50 stands for zero in the data rows.
Some points, one per row:
[54 55 39 32 34 42 34 35 49 40 67 40 46 72 64 56 36 40 57 34 65]
[50 47 52 39 40 36 39 39 61 50 39 54 48 62 64 59 34 43 47 42 71]
[64 74 73 71 67 75 68 90 62 45 79 40 57 16 53 43 74 82 32 67 14]
[32 43 26 60 78 38 75 31 15 65 45 76 42 24 36 39 70 58 43 69 27]
[61 42 64 49 46 41 39 57 58 44 36 57 62 55 45 52 52 59 44 49 61]
[35 29 26 56 32 41 39 19 15 46 46 69 43 53 45 54 32 30 63 51 53]
[62 58 24 32 31 64 36 51 37 36 73 44 67 62 76 58 32 50 62 34 69]
[69 65 70 28 65 63 63 80 76 42 58 26 67 44 66 40 62 84 42 29 31]
[45 63 70 61 53 70 54 67 59 63 71 26 48 45 52 42 54 60 30 52 33]
[48 49 58 46 45 39 39 37 62 52 40 48 45 60 56 61 40 41 46 42 74]
[51 34 63 28 68 50 64 58 73 51 48 26 52 40 63 15 67 71 30 38 28]
[31 58 60 38 70 48 73 51 63 74 37 40 36 44 28 46 63 54 31 45 44]
[48 64 61 56 36 45 38 52 50 52 63 43 28 50 48 65 41 35 41 64 49]
[60 38 54 43 54 51 51 56 59 41 42 41 57 61 56 33 46 52 43 39 62]
[44 41 33 52 48 41 41 25 30 57 41 73 41 56 47 54 49 36 58 53 63]
[59 67 33 32 67 69 77 75 45 46 74 35 63 33 70 31 59 67 48 21 49]
[62 23 44 60 37 34 33 52 48 32 35 59 57 51 57 43 41 49 70 51 59]
[43 34 37 49 21 34 35 27 26 51 49 58 41 65 59 53 38 30 63 48 54]
[51 59 38 30 43 59 28 50 41 35 69 45 53 65 72 62 27 40 64 33 69]
[43 54 67 63 50 43 50 46 53 55 44 51 41 44 47 65 59 50 40 68 62]
[29 69 37 67 65 79 66 55 24 56 72 64 41 21 32 52 81 50 60 75 28]
[43 58 46 54 71 47 65 51 49 69 57 56 42 37 52 38 62 62 38 47 51]
[50 59 43 60 32 31 36 50 35 56 54 65 51 49 66 77 38 38 66 54 69]
[55 58 35 45 48 54 36 50 47 40 54 45 61 61 68 51 38 46 53 32 71]
[33 28 26 59 32 35 34 28 15 62 34 67 49 50 33 47 33 19 57 75 43]
[18 46 70 60 50 40 46 40 60 73 31 56 41 43 23 63 47 46 29 76 49]
[60 56 44 61 62 54 77 64 53 55 41 67 57 26 45 46 66 58 50 50 57]
[31 31 35 36 40 37 30 22 32 54 39 46 47 67 54 49 31 21 65 35 56]
[47 69 63 54 30 66 35 61 53 49 78 28 41 54 53 63 37 44 37 66 39]
[45 65 41 20 54 63 49 50 46 42 63 30 39 60 65 51 51 38 55 37 54]
[41 57 57 58 67 49 57 47 47 73 38 58 35 29 34 43 69 56 42 65 39]
[57 55 64 50 58 51 72 67 69 53 41 51 59 50 51 44 58 57 27 36 50]
[63 54 69 62 35 38 30 70 69 48 51 42 59 44 46 77 36 59 45 57 60]
[66 78 54 75 31 71 41 72 60 21 67 49 67 43 58 81 38 54 79 66 45]
[47 31 52 45 66 52 73 44 50 76 33 47 33 44 36 18 66 42 30 60 36]
[55 45 43 54 43 33 38 39 42 48 42 70 46 52 54 65 44 38 61 55 64]
[38 34 34 35 59 43 65 34 41 58 43 51 31 42 56 26 67 52 43 38 37]
[20 71 54 37 50 76 60 65 48 65 70 28 37 52 26 40 57 48 37 42 41]
[65 74 27 35 30 74 48 65 46 29 80 36 72 62 70 55 15 49 77 24 43]
[34 41 49 39 65 50 67 39 46 74 30 52 30 44 38 31 60 42 30 54 43]
[31 66 35 47 46 71 45 41 26 55 69 45 37 59 32 47 49 31 54 57 43]
[44 65 75 57 63 67 52 67 57 60 69 27 49 49 53 44 56 60 22 50 33]
[35 41 39 33 27 32 38 27 33 46 35 59 38 65 52 56 37 25 69 42 66]
[47 66 32 69 64 73 62 67 33 60 73 43 46 26 49 53 67 49 53 62 48]
[60 62 68 55 75 63 55 79 67 60 60 39 68 35 50 40 64 76 29 45 34]
[39 29 36 35 47 47 45 30 34 54 51 52 42 70 58 44 38 35 61 49 56]
[62 54 30 40 29 45 36 37 44 36 48 65 76 76 64 69 35 57 60 25 69]
[52 66 30 71 54 59 60 45 27 47 68 66 53 40 57 63 55 51 65 61 55]
[39 45 44 25 66 44 58 31 49 47 45 48 33 49 50 45 58 41 55 38 53]
[40 47 64 73 36 28 41 28 52 34 47 67 32 48 48 71 52 37 62 83 58]
[50 35 70 39 70 46 68 57 61 65 50 47 42 44 52 23 62 77 22 48 23]
[71 56 34 34 53 53 45 53 60 28 40 49 66 68 59 58 48 55 64 25 72]
[28 47 65 58 59 43 54 43 56 62 36 59 34 44 14 49 57 45 28 57 41]
[51 32 70 36 43 40 33 51 64 49 43 43 49 64 71 49 25 50 37 39 45]
[40 56 62 45 54 52 53 52 62 64 56 41 40 61 46 47 51 44 35 46 46]
[66 43 42 42 59 43 75 53 57 53 39 54 64 50 54 33 66 69 45 37 59]
[68 72 61 47 55 74 57 84 61 55 63 23 61 57 58 38 44 63 39 42 49]
[35 64 60 30 44 48 33 45 61 30 50 33 34 74 46 57 36 31 46 47 50]
[59 57 38 29 52 46 57 63 52 41 47 55 63 64 68 53 43 51 61 28 75]
[41 25 38 73 63 45 77 42 42 56 45 65 36 24 51 34 73 44 56 75 38]
[69 57 55 73 57 55 61 74 54 40 57 46 57 36 44 56 60 60 51 56 57]
[26 75 76 75 32 63 29 61 48 52 65 38 37 42 29 74 39 45 48 78 24]
[68 25 57 41 72 41 69 65 61 51 43 51 70 48 52 17 61 73 51 34 45]
[31 72 62 57 43 64 25 57 51 51 66 33 40 50 33 64 33 38 42 69 29]
[39 54 29 64 67 50 70 28 23 72 51 82 45 30 44 53 71 48 52 60 39]
[46 70 75 71 41 66 33 61 58 41 70 35 47 42 47 74 50 55 44 72 43]
[41 54 39 65 46 32 36 27 33 56 39 66 40 61 58 64 42 29 59 51 71]
[57 42 36 28 52 48 44 46 53 29 39 54 60 58 72 54 46 48 70 25 72]
[63 56 61 45 75 42 71 78 70 56 46 41 65 42 55 40 64 75 27 33 50]
[34 27 38 60 64 54 73 44 33 63 36 65 29 28 17 37 78 53 43 66 39]
[36 30 62 54 26 36 42 41 50 64 39 50 32 61 44 49 38 33 53 60 43]
[42 53 73 40 39 36 39 37 65 47 42 39 34 73 44 63 32 42 36 44 51]
[68 63 45 56 66 63 61 69 49 63 53 40 63 44 51 37 59 68 50 46 47]
[68 47 71 74 70 37 64 62 68 41 37 67 67 16 40 53 73 90 45 79 25]
[37 35 68 29 26 34 34 42 56 60 34 39 37 68 53 45 33 30 40 39 21]
[62 68 64 66 40 52 34 76 58 38 58 46 61 55 55 70 35 57 55 59 55]
[29 26 36 29 71 48 69 40 47 66 39 46 29 44 35 26 63 43 43 41 42]
[52 64 29 60 61 63 67 60 27 65 63 60 56 39 48 51 65 53 49 53 52]
[46 65 69 52 67 58 58 53 60 68 57 38 45 50 49 44 65 61 21 51 32]
[74 34 33 69 67 51 66 41 45 41 35 76 71 26 48 50 81 66 70 71 54]
[35 30 59 53 65 54 72 57 51 73 32 52 36 46 34 26 59 50 29 64 26]
[46 66 71 51 59 70 49 69 53 63 73 34 37 54 42 43 54 47 31 62 21]
[26 37 55 51 62 52 71 53 54 77 34 55 39 43 33 29 63 48 24 55 30]
[53 60 54 64 35 49 42 65 51 49 56 46 54 50 49 77 32 45 54 53 64]
[36 46 53 51 46 33 42 36 51 51 38 47 36 59 38 52 43 47 38 55 53]
[45 57 57 47 47 57 22 66 56 46 63 36 46 65 64 62 34 45 45 35 53]
[63 53 70 62 64 47 68 60 61 47 32 58 61 38 45 42 72 76 37 62 43]
[30 52 65 39 64 35 69 50 62 74 38 51 31 47 33 39 59 54 19 51 31]
[66 40 69 40 37 31 37 55 74 34 36 42 71 73 60 58 29 71 45 35 47]
[68 77 63 65 47 81 39 66 67 22 64 40 70 44 49 69 54 63 59 74 38]
[42 36 40 45 51 42 53 26 39 62 46 59 44 58 49 38 50 36 54 43 52]
[45 58 63 35 70 58 67 55 59 50 56 33 33 38 42 41 66 48 40 44 30]
[67 51 65 53 59 42 50 54 65 44 36 68 69 50 45 61 61 66 46 61 57]
[39 59 64 67 59 58 68 47 52 69 51 50 32 24 24 48 77 58 32 72 33]
[33 43 42 53 42 42 30 24 33 57 31 58 35 63 36 54 30 28 59 49 63]
[58 65 61 41 64 70 68 77 60 45 67 24 46 47 70 36 64 55 42 32 37]
[46 54 60 52 61 51 65 37 65 70 40 48 28 53 44 52 54 48 30 46 42]
[28 76 31 35 64 72 68 55 27 70 70 41 39 44 35 22 57 44 40 47 21]
[39 66 47 36 66 75 71 63 50 64 69 26 25 49 33 37 52 49 45 40 20]
[41 26 54 28 71 49 71 56 57 70 41 43 39 49 59 19 70 66 36 39 32]
[63 48 30 58 41 45 37 42 37 37 56 61 70 60 63 66 36 52 67 38 73]
[54 36 59 57 42 38 37 42 51 52 39 60 48 58 52 64 38 39 38 46 56]
[66 63 55 65 33 60 34 57 66 25 62 42 70 44 55 72 39 53 69 65 41]
[48 75 49 40 60 83 67 66 57 69 76 26 43 56 55 35 56 49 32 39 37]
[45 57 56 31 34 51 37 43 46 49 61 38 36 67 62 60 35 35 53 41 70]
[34 59 55 34 68 59 62 45 63 73 48 40 33 45 39 39 64 51 36 51 33]
[72 33 66 64 50 49 53 60 61 43 35 59 67 44 44 49 60 66 47 69 43]
[72 68 67 66 32 59 30 63 68 25 56 41 70 47 48 69 43 61 65 59 43]
[40 59 58 68 64 56 73 49 43 67 55 57 35 29 39 46 77 59 36 60 38]
[30 60 58 53 39 48 28 46 53 44 50 49 32 60 41 72 39 33 48 64 54]
[50 70 55 37 30 73 32 77 58 40 73 25 53 63 64 52 26 45 59 35 51]
[41 55 30 53 39 52 31 26 26 54 63 61 51 55 48 78 43 34 62 59 59]
[40 64 46 35 30 65 41 42 41 42 72 33 37 68 65 53 38 28 58 39 59]
[53 64 76 57 42 67 38 65 57 49 74 34 44 49 49 61 51 55 41 64 42]
[61 42 38 64 48 39 41 38 37 27 26 62 77 47 51 63 55 59 71 53 69]
[59 54 70 45 35 40 25 55 59 50 46 35 52 67 64 65 29 56 42 43 62]
[49 46 33 42 50 42 55 33 35 57 42 56 48 56 69 44 46 44 53 30 65]
[72 35 66 32 53 60 62 52 73 26 36 39 62 61 64 44 50 61 43 37 45]
[35 43 73 39 31 33 34 44 60 55 42 35 40 66 58 56 35 43 44 45 36]
[58 55 63 56 50 55 48 63 65 52 52 49 55 46 49 68 49 52 39 52 60]
[36 38 59 70 49 39 41 39 45 47 29 66 32 39 39 71 65 40 48 77 55]
[24 39 35 49 56 46 56 43 37 86 36 59 46 49 28 35 48 43 40 47 48]
[55 64 51 48 70 52 52 63 54 69 54 44 50 36 55 40 55 65 32 46 40]
[61 25 32 48 66 54 67 52 40 58 52 53 70 42 56 24 64 61 52 32 43]
[57 48 39 31 33 29 39 45 54 34 42 63 63 66 83 59 26 43 63 26 72]
[54 52 62 41 58 45 63 50 70 53 41 54 46 62 56 51 49 55 37 45 59]
[25 71 51 55 37 65 37 55 41 59 65 32 35 62 28 63 31 30 56 63 46]
[49 66 46 60 44 65 40 54 28 43 72 44 42 55 59 73 40 35 69 68 54]
[66 53 42 82 30 41 34 53 59 31 48 66 59 38 58 83 41 47 84 66 72]
[41 66 36 54 46 75 51 48 31 65 75 38 32 55 37 60 48 33 49 57 55]
[60 27 68 27 39 33 44 64 76 22 38 25 59 74 78 49 31 53 49 29 54]
[28 32 54 32 52 43 52 42 54 44 31 48 31 66 37 38 53 38 48 43 51]
[41 57 58 51 30 45 36 43 58 60 56 39 38 56 39 62 30 33 37 49 46]
24 more points follow, each with its number after it:
[59 65 37 51 63 74 64 77 39 64 77 43 58 41 49 41 64 70 48 48 46] 0
[58 45 30 33 31 31 43 38 50 29 40 70 64 76 71 56 38 47 73 24 77] 1
[40 35 31 71 61 55 59 22 23 64 54 65 35 36 43 54 66 38 55 74 46] 2
[35 72 31 28 57 75 54 43 29 55 62 43 45 58 45 47 47 40 48 41 40] 3
[73 69 59 55 48 78 46 61 62 37 55 38 71 54 45 54 56 60 53 55 38] 4
[69 61 59 64 29 44 39 56 70 25 47 57 62 41 50 70 36 63 59 57 54] 5
[77 53 51 27 37 50 40 38 67 13 44 47 71 70 65 64 42 56 80 29 61] 6
[46 42 43 45 59 43 61 37 40 65 46 56 42 49 55 33 59 53 46 36 47] 7
[60 35 29 40 55 50 54 38 44 38 46 59 73 64 65 47 53 59 62 36 49] 8
[74 55 38 60 28 28 53 50 57 45 42 64 69 50 56 64 31 53 78 53 67] 9
[48 71 56 28 51 87 51 69 63 40 81 19 43 60 70 50 45 48 36 38 35] 10
[49 50 39 44 46 40 38 35 48 44 48 57 53 62 70 57 35 32 57 32 73] 11
[37 52 41 74 65 47 69 38 38 66 48 72 33 17 39 59 72 48 56 79 50] 12
[34 31 75 48 69 44 64 47 56 70 38 43 38 46 24 26 66 56 21 65 20] 13
[62 49 43 66 58 40 66 50 53 31 35 77 66 36 46 56 70 63 60 65 63] 14
[33 46 24 32 45 36 37 19 25 27 42 60 38 70 47 52 40 35 65 36 59] 15
[58 28 35 35 45 44 49 47 42 38 50 44 58 64 74 33 39 37 60 31 67] 16
[68 71 73 36 38 63 35 72 72 20 72 21 64 67 73 55 33 56 56 27 35] 17
[39 51 37 43 66 53 57 38 50 67 36 48 34 58 47 39 56 41 38 44 59] 18
[63 57 31 70 72 62 53 63 46 45 61 69 71 14 47 54 69 68 63 66 58] 19
[66 49 27 73 38 38 35 34 32 17 37 91 71 38 54 76 50 50 75 59 64] 20
[31 55 70 69 37 31 38 52 50 55 40 48 38 43 32 81 38 39 51 79 38] 21
[53 38 62 69 74 43 70 64 50 64 42 65 57 17 39 35 72 73 32 70 32] 22
[37 67 55 50 51 69 43 56 56 51 65 26 35 58 49 46 47 39 38 55 43] 23
Which three of these numbered points are nearest to each point below, ignoring the direction in which the first points spread most? Their numbers follow each, nearest first.
[72 70 62 60 37 74 37 68 63 29 66 37 74 54 44 65 40 64 49 64 38] > 4 5 17
[74 69 69 27 37 66 26 74 83  7 65 22 79 73 71 61 32 64 65 36 26] > 17 4 6
[74 25 39 39 63 52 65 44 51 56 42 56 75 48 63 29 64 67 60 41 42] > 8 1 16
[72 40 23 64 35 41 39 30 34 27 38 79 79 54 51 57 41 55 76 55 55] > 20 14 22
[50 72 73 40 65 73 68 70 66 62 82 17 41 55 49 28 59 64 24 46 18] > 10 23 17
[59 65 74 36 71 70 63 85 79 45 64 15 61 38 60 32 60 83 31 33 28] > 17 10 4
[46 61 59 39 74 69 73 66 65 61 73 24 40 46 59 40 57 75 27 41 19] > 10 23 17
[64 48 51 69 61 44 65 55 60 39 40 72 61 26 37 63 72 62 57 70 61] > 14 20 22
[73 36 31 45 53 49 54 36 34 47 33 67 76 53 55 43 61 58 64 44 51] > 8 1 7
[62 59 70 40 39 64 32 75 77 26 71 16 63 71 66 58 29 58 42 30 55] > 17 10 4
[21 33 33 34 52 47 38 31 28 48 37 59 47 70 31 42 49 32 49 42 43] > 15 18 7
[61 29 25 30 43 40 38 42 39 19 48 66 71 70 69 55 38 42 76 28 63] > 8 1 16
[70 68 63 71 37 69 33 75 69 35 68 33 73 48 52 63 43 67 57 65 29] > 4 5 17
[53 47 34 44 40 37 33 37 46 37 51 58 55 70 78 68 29 39 60 37 77] > 11 7 1
[66 68 69 59 41 60 32 70 61 31 68 30 72 48 50 61 37 60 51 61 44] > 4 5 17
[46 32 28 55 34 32 31 30 22 64 52 68 50 63 70 52 36 36 66 48 55] > 7 2 11
[62 36 30 47 38 28 31 36 39 33 39 60 75 70 65 56 34 47 65 31 57] > 8 1 7
[40 43 36 66 35 31 28 26 39 42 38 75 36 42 53 83 44 30 71 73 70] > 12 2 22
[66 44 25 47 55 40 53 37 40 48 40 65 77 65 67 39 56 58 54 41 62] > 8 1 7
[69 40 75 33 60 46 65 48 77 45 39 37 79 45 51 38 66 85 49 39 29] > 6 8 1
[50 41 55 73 38 39 24 46 48 45 27 63 51 48 55 61 47 38 58 62 63] > 22 13 14
[25 57 46 34 69 43 60 44 55 68 33 60 36 49 38 41 62 44 40 46 49] > 18 11 7
[60 27 56 61 66 44 48 71 58 59 44 52 58 22 49 23 69 81 29 60 36] > 22 5 9
[28 55 45 78 63 62 70 47 46 49 49 68 32 30 21 59 69 41 51 71 53] > 12 2 21
[67 55 70 72 53 58 64 66 69 37 55 54 70 32 45 67 67 67 46 71 58] > 5 14 4
[54 45 58 64 29 24 32 47 45 49 39 73 45 42 54 67 45 36 60 57 60] > 22 12 21
[51 31 41 32 40 44 39 44 43 30 44 50 56 67 74 33 36 40 62 29 69] > 16 7 11
[71 54 42 53 35 34 38 57 55 44 46 57 64 58 56 68 32 37 78 37 87] > 9 11 22
[65 62 27 75 77 59 65 58 28 45 62 67 76 23 44 48 68 75 62 67 33] > 19 20 14
[60 23 59 38 58 55 62 55 65 53 47 44 53 52 59 21 60 59 38 33 52] > 16 1 11
[62 63 66 27 44 59 41 74 81 21 57 26 68 65 66 58 38 63 45 32 55] > 17 6 10
[77 65 61 39 42 77 42 61 75 37 62 28 66 68 56 47 43 54 56 41 52] > 4 17 6
[66 33 57 71 42 32 26 45 58 25 41 64 68 44 54 63 45 53 61 67 60] > 22 5 14
[75 37 63 36 59 44 55 55 82 36 31 35 66 58 58 32 62 77 49 42 19] > 6 8 1
[51 69 73 31 67 81 72 74 67 50 79 17 43 47 60 42 57 72 30 42 12] > 10 17 23
[66 48 43 61 44 44 49 41 54 30 43 65 67 44 47 66 51 55 76 55 78] > 14 9 22
[62 34 57 60 65 47 56 64 55 53 43 58 61 38 44 36 59 63 43 61 39] > 22 9 5
[70 64 60 32 42 58 30 66 79 19 57 29 70 66 72 66 31 55 65 33 43] > 17 4 6
[68 48 44 71 52 45 57 31 50 24 28 80 69 38 49 60 58 60 81 68 62] > 14 20 22
[48 35 36 30 34 24 37 33 36 50 55 52 45 71 77 50 34 32 71 30 56] > 7 16 11
[23 54 46 33 64 56 64 54 43 68 52 42 38 54 34 39 55 48 43 35 59] > 18 11 7
[61 39 46 65 41 34 29 47 41 31 45 73 56 48 51 61 45 49 70 64 68] > 22 14 20
[56 23 32 67 25 43 36 42 31 41 56 70 55 42 60 56 37 44 76 53 71] > 22 2 12
[66 50 37 41 57 44 48 49 52 34 42 54 61 59 61 47 48 60 61 32 70] > 1 8 11
[26 51 76 70 62 42 60 40 48 50 47 60 37 26 23 61 69 60 31 81 33] > 21 12 22
[60 27 48 46 32 33 37 55 57 42 50 45 59 68 64 41 28 50 61 31 65] > 16 11 1
[64 41 41 58 25 19 44 50 50 41 39 65 61 47 56 66 34 48 79 54 75] > 9 22 14
[69 59 43 46 68 62 65 73 42 65 69 36 66 31 61 29 68 74 51 44 47] > 0 16 8
[59 36 36 66 50 44 53 40 28 42 41 78 64 33 51 57 60 55 62 58 58] > 20 22 14
[64 60 30 42 68 44 69 47 46 46 52 58 79 45 60 37 66 73 51 40 38] > 8 1 6
[25 43 50 76 50 44 48 41 46 46 31 72 42 29 18 69 64 34 61 76 60] > 12 21 2
[43 62 29 38 67 76 66 43 29 63 71 40 40 48 58 35 65 53 46 43 32] > 3 0 7
[73 50 26 35 54 44 66 40 60 36 45 58 81 54 67 43 57 61 67 28 58] > 8 1 6
[63 44 42 42 32 32 43 47 56 36 44 61 57 69 71 62 30 45 65 15 77] > 1 11 7
[68 56 29 67 24 38 37 41 36 30 49 66 72 40 52 72 42 45 81 63 59] > 20 9 19
[29 47 51 62 33 28 32 45 47 64 25 71 37 54 23 68 43 28 45 84 56] > 21 13 12
[75 55 41 57 69 45 65 52 54 63 41 63 67 40 43 45 70 75 54 52 55] > 9 14 1
[38 37 22 72 55 48 56 25 19 46 47 79 42 35 34 43 66 41 66 81 37] > 2 12 20
[34 29 28 36 48 45 40 23 32 44 46 50 31 72 45 33 52 46 57 43 43] > 15 7 18
[65 42 25 55 32 34 44 32 32 44 50 70 69 69 57 62 42 47 60 47 65] > 8 7 22
[55 60 27 62 47 50 34 49 34 43 55 68 64 47 57 69 49 49 70 55 71] > 19 22 14
[41 67 28 42 27 55 37 35 15 59 78 49 43 63 63 62 33 32 65 47 40] > 3 0 23
[67 29 41 42 29 38 43 52 58 36 43 43 68 69 60 43 31 43 63 33 65] > 16 1 8
[63 34 40 66 44 36 53 35 40 36 45 69 63 47 50 62 52 51 71 57 81] > 14 22 20
[35 26 29 49 24 36 44 21 19 53 46 67 36 52 50 51 32 23 61 62 48] > 2 7 15
[61 35 54 42 24 31 44 60 65 44 32 35 56 62 71 48 33 48 58 26 50] > 16 1 11
[57 48 47 40 42 50 40 44 57 44 43 48 52 65 63 57 38 38 59 38 80] > 11 18 7
[57 33 39 47 43 47 47 34 37 51 52 55 45 63 61 38 43 38 56 39 66] > 7 11 16
[35 28 42 25 41 44 42 34 49 26 44 43 35 70 45 39 35 27 65 36 54] > 15 13 7
[69 72 31 75 39 67 34 59 43 23 79 63 70 45 55 66 45 46 81 61 59] > 19 0 4
[62 34 59 56 35 32 36 56 59 45 29 50 60 55 56 52 39 50 62 48 56] > 22 9 5
[40 39 38 35 42 49 40 23 32 31 38 56 34 64 54 52 40 33 60 48 63] > 15 18 7
[26 47 50 38 50 44 50 39 49 59 37 46 32 61 29 56 31 31 34 45 63] > 18 13 11
[50 39 63 64 45 38 42 52 55 34 36 55 49 50 45 63 50 55 46 58 52] > 22 5 13
[37 47 24 27 68 43 72 24 27 54 47 69 39 45 53 34 71 53 52 44 40] > 15 7 11
[72 34 31 64 65 45 64 52 30 49 48 65 79 27 48 26 73 68 65 51 41] > 8 20 19
[28 41 65 80 55 49 59 52 49 52 34 65 38 39 14 56 63 40 40 81 41] > 21 12 13
[34 52 50 59 50 58 37 37 39 57 50 50 33 49 28 53 49 33 45 45 63] > 18 11 23
[22 32 62 43 30 28 38 39 56 58 31 40 35 63 33 43 24 30 37 46 50] > 13 18 7
[39 31 54 40 58 41 70 39 51 75 48 47 29 43 51 20 66 42 39 53 38] > 7 18 11
[41 40 26 33 49 51 43 21 29 43 45 61 40 68 57 32 50 35 61 44 45] > 15 7 18
[61 60 39 70 54 77 46 60 30 50 78 49 55 53 57 57 51 50 57 56 65] > 0 19 4
[37 76 36 44 51 85 53 45 31 54 80 35 44 64 43 40 47 34 47 44 41] > 3 23 0
[56 37 67 61 53 51 56 69 60 58 48 57 60 46 45 38 58 72 29 55 44] > 22 5 9
[51 46 57 65 64 49 66 54 57 61 39 69 44 33 48 47 74 60 39 61 47] > 22 14 11
[62 35 45 65 48 33 29 51 42 34 45 63 68 56 50 57 53 54 65 52 76] > 22 14 9
[64 48 35 64 27 31 40 51 50 46 33 76 69 38 61 70 38 48 75 54 74] > 9 22 14
[54 60 40 39 55 47 50 37 43 43 56 48 47 65 71 52 47 38 54 34 71] > 11 7 18
[25 69 58 46 35 69 35 60 50 63 63 24 36 60 34 56 32 35 45 54 38] > 23 3 10
[60 67 60 43 22 67 36 76 54 46 76 25 53 63 65 46 34 41 38 35 47] > 10 23 17
[43 59 50 68 61 54 65 52 40 47 64 60 44 33 52 69 69 42 69 64 55] > 12 19 2
[33 36 61 35 29 38 32 38 65 39 32 44 32 69 44 57 32 34 36 43 42] > 13 18 23
[29 36 36 31 55 47 53 32 39 54 40 44 38 60 37 28 45 38 50 47 44] > 15 18 7
[36 72 55 29 46 76 44 55 56 38 80 23 43 55 65 36 52 35 56 37 46] > 10 23 3
[58 65 34 46 55 72 57 61 39 57 66 47 58 56 56 45 59 55 60 38 55] > 0 3 11
[34 48 22 38 33 30 44 30 33 51 28 61 44 69 44 53 29 27 61 29 59] > 15 18 7
[44 58 74 68 36 44 31 39 56 46 52 54 35 53 52 72 35 52 40 62 48] > 21 13 5
[64 31 43 46 31 37 39 52 64 46 43 43 66 64 65 49 28 46 58 31 59] > 16 11 1
[29 67 39 42 67 72 64 56 41 62 75 38 37 43 35 29 62 58 40 48 31] > 3 23 0
[35 51 63 36 69 49 68 37 58 69 36 50 31 44 29 35 57 47 30 43 37] > 18 13 11
[58 64 66 70 58 60 54 77 67 53 50 43 58 31 48 60 57 74 47 65 50] > 5 4 9
[32 37 72 46 47 45 46 48 51 57 31 42 31 62 31 39 54 52 26 59 37] > 13 18 23
[37 50 46 71 41 38 25 29 37 42 48 72 33 45 37 72 54 37 67 74 63] > 12 2 21
[66 26 25 31 36 35 30 47 41 18 48 46 70 67 77 47 30 57 76 19 58] > 8 16 1
[70 38 75 38 49 42 51 61 73 32 40 33 76 58 55 44 52 77 43 40 40] > 6 5 4
[72 44 36 65 64 40 67 41 38 44 34 73 80 25 53 44 74 74 70 63 43] > 20 14 9
[28 58 45 53 40 41 33 32 38 54 47 53 41 58 34 64 31 23 58 51 65] > 18 13 11
[34 43 74 44 71 48 70 46 59 68 33 51 34 39 24 30 66 61 22 60 17] > 13 7 18
[34 28 73 57 59 52 57 60 48 71 41 45 29 39 22 29 67 59 20 64 14] > 13 21 22
[39 50 28 67 41 38 43 20 23 43 50 83 48 39 54 76 46 32 72 66 65] > 12 2 20
[60 59 74 68 75 64 71 84 66 51 55 47 60 22 34 52 72 83 33 70 36] > 5 4 22
[79 74 65 36 52 79 59 78 69 35 65 11 71 52 57 41 55 80 37 42 26] > 17 4 10
[30 29 73 34 65 48 67 58 57 77 42 35 42 36 26 11 64 66 12 52 19] > 13 7 18
[36 64 40 50 69 74 66 53 32 76 61 37 38 36 27 35 64 48 36 63 40] > 3 23 18
[72 42 65 60 31 30 42 51 74 35 33 59 71 46 45 60 42 65 56 56 49] > 5 22 9
[41 68 30 55 58 83 65 48 16 67 76 50 37 45 50 49 58 43 54 48 40] > 3 0 23
[25 38 43 50 53 46 60 38 34 67 41 57 42 61 34 42 61 38 40 50 55] > 18 7 15
[56 51 65 53 76 46 64 73 61 73 40 43 54 36 55 36 62 71 25 38 49] > 11 7 1
[31 73 62 46 50 65 40 58 50 60 67 28 35 55 35 51 41 51 31 60 26] > 23 3 10
[67 48 30 40 28 25 41 44 45 38 54 59 70 61 77 59 32 41 73 29 73] > 1 11 8
[40 45 56 69 65 45 71 38 49 58 40 65 33 23 20 55 68 53 37 73 45] > 12 22 2
[43 39 37 56 69 42 65 29 24 63 44 75 38 27 34 31 72 53 43 62 38] > 2 15 7
[36 49 51 46 35 37 41 27 48 43 38 51 35 64 50 62 30 30 53 40 64] > 18 11 13
[65 37 41 28 35 27 44 41 59 21 29 49 69 71 78 53 28 49 82 27 66] > 1 6 8
